(in the rows, 128 means zero)
The rows of X fall into 4 groups, and each row is roughly a mix of its group's hidden directions.
X:
[[133 139 113 128 160 153 142 116  72 136]
 [ 86 126 158 120 136 103 163 105 111 113]
 [148 123 155  96 113 133 134 115  79 104]
 [108  90 150 124 174 112 146 114 144 117]
 [ 84 106 106 108 130 111 133 153 151 157]
 [ 95  97 166 127 134 106 127 132 135  89]
 [177 106 121 110 143 167 136 148 129 139]
 [ 85 149 134 116  87 121 112 132 150 103]
 [110 129 170 132 156 107 157 114  95 121]
 [161 100 110 108 157 116 114 154 154 107]
 [ 91 113 143  97 128  85 144 150 119 116]
 [117 101 180 133 138 136 154 116 127  97]
 [131 164 140 172 101 164 118 118 122 125]
 [130 118 144 146 139 175 164  97 130 112]
 [ 82 116 157 130 170 125 142 138 146 115]
 [146  96 163 143 158 153 142 107 142 108]
 [ 73 133 133 146 129  91 123 143 151 118]
 [137 135 155 126 128  96 160 121  91  91]
 [154 155  97 125 100 165 105 127 107 142]
 [122 131 107 116 147 124 110 140 191 140]
 [176 111  92 125 131 165 112 136 136 129]
 [120 100 134  90 130 106 106 161 162 128]
 [147 131  98 152 120 181 105 122 144 133]
 [174 161 126 111 115 167 110 133 121 120]
 [173 119 140 137  83 146 114 147 113 117]
 [155 139 122 121  92 112 108 145  79 118]
 [151 165 105 104 102 148 106 147 106 144]
 [ 97 161 167 133 118 113 131 107 109  98]
 [113 164  99 139  90 133  94 147 121 134]
 [126 108 124 132 125  89 119 164 170 107]
 [154 155 175 154 113 111 141 111 110 121]
 [ 84 131 145 120 116  85 155 113 137 112]
 [ 97 152 178 135 135 131 144  98 120 110]
 [ 76 123 141 132 113 110 130 111 171 123]
 [178 127 123 132 129 182 126 123 141 131]
 [131 138 142 175  97 153 133 110  98 143]
 [132 141 124 132 125 161 146  86 154 167]
 [166 133 125 119 105 125 130 104  75 136]
 [104 137 132 152 113 152 122 106 160 173]
 [161 140  95 134 138 158 144 129  95 159]
 [ 78 112 163 109 133 118 132 114 158 131]
 [143 134 116 115 113 132 116 120  60 124]
 [151 118 167 152 136 152 155 115  97 108]
 [155 125  78 123 110 150  99 154 134 133]
 [146 104 142 117 139 115 122 170 102  88]
 [129 162  89 118 126 135 112 121  79 141]
 [157 158  80 138 127 160 115 121 127 146]
 [177 142 101 148 123 155 128 136 106 152]
 [164 154  81 127 108 112 137 142 119 149]
 [ 93 109 156 136 166 120 159 107 146 127]
 [ 88 134 161 150 128 134 137 101 120  90]
 [110 133 128 145 138 125 175 106  82 124]
 [147 160 142 167  93 139 114 120 110 103]
 [152  87  84 133 138 147 124 157 122 135]
 [102 150 130 146 120 149 146  81 112 156]
 [160 147 112 121 110 170 127 102 128 161]
 [128 154  95  99 102 108 112 141  89 128]
 [136 147 147 124 104 144 125 134  65 126]
 [140  91 149 106 167 125 135 128 157 101]
 [135  82 166 130 141 153 145 136 137 101]
 [ 97 148 140 152 126 119 147 102  90 159]
 [145 159 120 144 109 166 117 122  91 154]
 [115 137  82 129 136 114 104 159 131 166]
 [154  81 126  98 150 116 146 125 157 128]
 [108 176 121 161 101 142 138 108 134 145]
 [109 112 118 178 124 123 122 146 149 167]
 [ 99  96 153  94 129  99 148 143 149 139]
 [109 125 174 136 108  95 148 134  96 119]
 [106 119 139 130 153 148 142  96 170 158]
 [ 89 138 137 171 121 114 131 111  95 147]
 [155 130 126 131  69 123 112 158 117 121]
 [127 120 107 104 110  88 110 118 175 130]
 [158 118 123  84 129 118 120 152 161  99]
 [104 160 127 163 136 124 115  87 137 157]
 [110 139 122 130 135 122 143  77 156 166]
 [114 138  83 142 115 118  96 149 164 120]
 [146 130 123 150 122 174 124 108 169 151]
 [127  98 146 135 134  97 136 155 102  85]
 [167 145  94 126 111 153  95 124 150 138]
 [ 99 136 157 133 133 123 171  96 103 143]
 [131  89 145 122 178 128 150 126 121 100]
 [104 140 135 175 127 149 135 112 118 171]
 [148 118 106 112 165 154 129 141  82 127]
 [ 87 123 164 140 140 126 150 123 155 160]
 [153 122 107 104 163 139 131  89 149 153]
 [129  91 151 126 161 132 137 102  86 118]
 [181 134  98 108 110 118 108 152 130 140]
 [163 147 100 127  95 156  96 141 139 119]
 [142 117  82  90 140 118 111 147 142 155]
 [131 124 163 135  75 120 140 122  96 114]
 [151 126  84 123 139 131 120 157  92 157]
 [126 114 160 133 127  91 151 134  99  89]
 [135 153 151 157  80 156 133 126 125 148]
 [ 99 149 137 166 144 146 149  94 148 143]
 [ 89 156 105 127 148 113 141  92 102 128]
 [125 169 166 151 110 138 128 112 101 104]
 [128 123 109 113  98 100 107 178 142 145]
 [ 94 110 150 139 171 132 155  99 131 140]
 [178 115 114  95 132 128 126 130 162 149]
 [146 136  98  97 105 114 100 171 126 134]
 [174 111 108 105 134 124 108 160 155 117]
 [120 128 153 130 122 122 126 151  69 100]
 [ 74 155 119 141 138 124 125  94 120 147]
 [164 122 160 115 121 146 143 119 165  95]
 [100  99 146 142 154  96 157 112 151 115]
 [107 124 142 111 107 106 125 125 188 120]
 [148  95 161 107 149  90 144 141 140 115]
 [152 113 107 108 134 104 100 170 120 102]
 [103 168 104 128 110 123 105 115 151 163]
 [159 162 115 132 101 157  98 135 112 107]
 [ 73 111 157 124 136  94 127 128 114 125]
 [ 95 104 147 127 172 111 150 109 150 126]
 [ 98 121 120 139 159 111 136 133 183 139]
 [139 131 113 115 110  95 104 148 163  89]
 [126 169 138 162  94 126 105 108 120 106]
 [137 107 134 112 182 166 142 117 137 125]
 [158 127 106 147 111 179 106 125 138 107]
 [165 105  79 129 125 145 109 146 142 142]
 [139 113 142 123 118 105 115 182 120  93]
 [ 92 106 148 125 141 104 168 124  96 122]
 [158 138 109 159 112 152 134 115 149  85]
 [110  87 154 151 131 101 149 106 117 103]
 [136  96 182 102 136 123 154 138 131 131]
 [133  87 102 122 125 114 130 133 177 150]
 [136 122 123 115 149 127 136 108 188 156]
 [109 105 105 165 104  83 123 140 124 122]
 [146 161 120 131 121 150 108 143  79 106]
 [126 122 148 166 148 148 146 104 171 119]]

Each list below has three rows that fit no group; the rest each fit one group, if only roughly. Name those rows in the order they come.
  * q_226: [ 87 153 153 160 106 114 131 120 107 106]
  * q_369: [138  96  98  87 138 113 126 162 110 116]
  * q_213: [ 99 105 140 115 157 107 153 149 166 119]
  * q_382: [133 154 118 126 109 167 102 168 153 137]
  * q_950: [ 95 116 149 113 124  88 134 160 120  97]
  * q_186: [116 114 149 146 152 164 149  88 124 151]
  * q_200: [130 135 155 164 125 170 147  92 126 129]
  * q_804: [176 129 112 123 113 171 118 148 118 108]
  * q_116: [112  85 165 103 145 100 145 125 118 124]
  * q_326: [159 109 108 106 113 109 104 170 148 116]
  * q_699: [102 121 173 141 134 127 163 106  97 128]
	q_213 q_950 q_186
  * q_648: [114 100  92 113 154 113 137 114 166 149]
  * q_831: [ 87 138 158 108 158 127 152 102 137 144]
  * q_646: [105 146 149 146 149 160 145  91 112 153]
  * q_951: [124 159  97 141 126 148 101 117 121 175]
  * q_121: [131 128 131 120  79  95 125 164 150 110]
  * q_587: [128 173 118 158 104 140 128 120  86 132]
  * q_723: [182 141 113  98 120 139 114 146 153 121]
  * q_530: [ 98 138 151 129 161 133 158  85 141 119]
  * q_884: [ 83 145 113 163 137 117 136 116 128 165]
  * q_2: [138 131  85 147 147 149 124 113 171 149]
  * q_206: [145 140 109 125  83 126 104 165 115 101]
  * q_423: [141 149  96 121 140 179 119 105 125 152]
  * q_733: [104 134 167 140 147 146 158  86 126 129]
  * q_106: [118 163 123 163  82 136 107 128 145 139]
  * q_912: [149 130 106 133  91 116  98 165 115 101]
	q_648 q_587 q_2
  * q_853: [ 90 130 174 156 130 136 155 116 118 111]
  * q_715: [ 78 138 168 144 116 105 147 126 129 137]
  * q_294: [154 120 116 114 114  94 101 172 133 106]
  * q_893: [ 95 119 139 124 126 105 162  96  88 134]
  * q_986: [ 99  89 155 122 117  94 138 142 156 118]
  * q_731: [ 90 141 119 150 119 139 116  98 168 154]
  * q_288: [110 146  98 140 141 168 126 105 161 150]
  * q_5: [114 156 134 157  90 107 108 111  97 113]
  * q_262: [155 102 133  91 149 120 148 160 104 112]
  * q_308: [166 110 113 151  85 117 134 150 125 104]
  * q_469: [ 97 154 107 148  91 110 108 136 140 156]
  * q_547: [130 119 119 120  92 112  89 170 143 111]
  * q_742: [ 91 139 130 150 107  87 141  97 107 130]
  * q_752: [172  95 111  92 126 129 130 154 145 127]
	q_893 q_5 q_547
  * q_93: [116 138 144 137  97  85 128 158  98 107]
  * q_701: [157 127  90  95 107 117 121 120 138 166]
  * q_662: [163 146 130 124 131 173 125 138  87 112]
  * q_809: [155 112 113 104  99 111 115 156 132  86]
  * q_665: [135 150 110 132 109 136 144  92  81 152]
  * q_687: [121 134 125 128 166 143 156  86 120 163]
  * q_68: [118 117 108 140 162 148 143  84 158 142]
  * q_268: [122 153 112 154 131 146 150  98  99 167]
  * q_50: [ 80 142 142 160 139 130 123  89 143 124]
  * q_907: [139 133 116 122 156 176 135  96 153 152]
	q_701 q_665 q_687
  * q_237: [141 132 104 132 146 179 132 101 156 148]
  * q_387: [162 107  96 116 106 136 113 155 162 143]
  * q_394: [111 142 125 163 135 133 147  81 132 163]
  * q_300: [ 94 176 112 144 116 130 132 109 113 158]
  * q_822: [ 95 122 165 138 110  98 144 126 127 167]
  * q_572: [100 123 138 163 115 105 161  87 121 133]
  * q_371: [115 146 131 171 119 158 146  91 135 150]
  * q_365: [133 149 165 138 137 148 156  85 111 113]
  * q_811: [ 95 118 178 138 134 103 152 139 111 113]
  * q_76: [106 102 128 120 183 126 158 118 142 141]
  * q_859: [158 128 113 154 130 159 110 152 168 145]
  * q_729: [119 129 146 134 118 110 157 133  67 115]
	q_394 q_76 q_729
  * q_857: [101 125 157 115 146  79 146 117 106 115]
  * q_286: [ 98 119 139 140 126 105 146 103  75 125]
  * q_490: [ 88 154 114 142 137 155 131  93 140 155]
  * q_352: [150 141 117 122  99 119  96 169 101 107]
  * q_915: [ 73 112 130 139 120  94 109 140 134 148]
  * q_591: [127 114 136 157 152 162 128 130 181 129]
  * q_570: [168 130 121 130 128 163 144 131 119 177]
  * q_123: [124 119 133 101 125  96 122 177 125  93]
  * q_122: [161 100 108 109 133 129 107 170 143 106]
  * q_65: [165  89 136 123 144 115 159 110 158 122]
  * q_625: [113 131 169 158 117 137 164  93 118 129]
  * q_998: [170 144  96 123 123 157  98 154 134 137]
  * q_632: [135 128 148 136 148 144 151  95 169  94]
  * q_330: [137 154 109 101  82 119  96 147 114 129]
	q_591 q_123 q_330
  * q_673: [147 154 128 153 129 161 148 123  78 127]
  * q_362: [135  93 110 108 149 101 112 167 155 128]
  * q_534: [173 105 125 115 114  92 121 158 136 110]
  * q_860: [127 129 115 127 108  78 101 159 157 123]
  * q_824: [101 100 153 142 153 118 163 112 161 124]
  * q_368: [129 130 101 146 134 115 111 165  86  98]
  * q_750: [104 165  95 147 134 122 136 120 132 173]
  * q_426: [ 84 128 143 149 134 113 151  95  96 138]
  * q_867: [141  97 133  97 126  98 116 176 135 138]
  * q_618: [101 129 134 116 137 111 137 106 174 169]
  * q_602: [160 113 127 114 114  89 108 165 131 102]
  * q_585: [171 119 120 121 113 153 118 172 150 115]
  * q_555: [121 122 143 127 160 154 160  83 129 150]
  * q_567: [139 126 165 106 121 108 150 141  93  91]
  * q_727: [135 159 113 102 136 165 104 103 158 141]
	q_673 q_368 q_750
  * q_357: [105 135 142 155 140 154 158  98  95 148]
  * q_918: [166 116  93 122 100 137 108 152 157 133]
  * q_737: [139 157 115 143 106 146  79 156 132 144]
  * q_863: [148 109 151 118 122 126 106 149 163  83]
  * q_384: [127 151 110 131  78 123 102 161 117 111]
  * q_661: [141 134 100  94 134  88 109 163 113 122]
  * q_839: [ 77 122 159 159 141 113 140 127 146 144]
  * q_90: [ 92 109 152 143 159 124 148 129  98  98]
  * q_408: [111 109 151 143 153 137 169 115  88 117]
  * q_302: [112 106 134 119 122  82 120 150 135  83]
  * q_456: [ 96 144 168 140 128 146 133  82 139 129]
  * q_439: [115  97 135 144 176 122 158 116 153 138]
  * q_85: [117 144 159 133 129 162 148  82 152 129]
  * q_825: [103 105 174 120 137 111 156 119 159 119]
  * q_416: [158 100 136 101 114 110 120 149 151  88]
	q_737 q_839 q_439
  * q_455: [ 98  97 157 139 147 138 164 119  98 130]
  * q_448: [144 101 115 118 136  77 119 135 167 120]
  * q_84: [122  93 166 130 100 135 129 141 133  84]
  * q_902: [ 90 157 133 152 144 133 152  94 106 111]
  * q_796: [123 140  90 119 105 153 103 112 156 162]
  * q_51: [159 148 113 133 124 162 112 118  78 132]
  * q_903: [103 164 115 145 128 124 143 100  86 149]
  * q_968: [155 125  95 119 142 163 120 149 114 167]
  * q_280: [134 115 138 151 173 156 136 112 168 130]
  * q_812: [164 146 107  89 114 130 105 150 105 111]
  * q_373: [159 115 147 135 141 115 144 144  80  98]
  * q_807: [135 125  97 123  97 109  99 167 105 148]
  * q_485: [128 160  96 135 116 167 112 106  96 138]
	q_84 q_902 q_796
  * q_430: [135 151 121 154 139 171 124 104  95 154]
  * q_631: [149 148 102 148 100 143 111 124  80 133]
  * q_848: [113 127 155 143 145 147 154  75 121 144]
  * q_621: [149 111 118 126 148 163 142 117 181 138]
  * q_132: [ 88 117 161 146 128 151 144  96 152 139]
  * q_544: [ 99 101 130 115 160 138 126 140 177 116]
  * q_87: [105 110 147  88 157  98 145 127 148 110]
  * q_898: [151 152  90 150 139 152 122 122  86 129]
  * q_311: [114 141 145 120 161 134 141  84 157 157]
  * q_404: [137 170 108 113  98 161 103 116 132 146]
  * q_557: [127 150 127 135 108 143 126 114  63 134]
  * q_763: [167 122 109 127 149 180 118 127 121 108]
	q_848 q_544 q_404
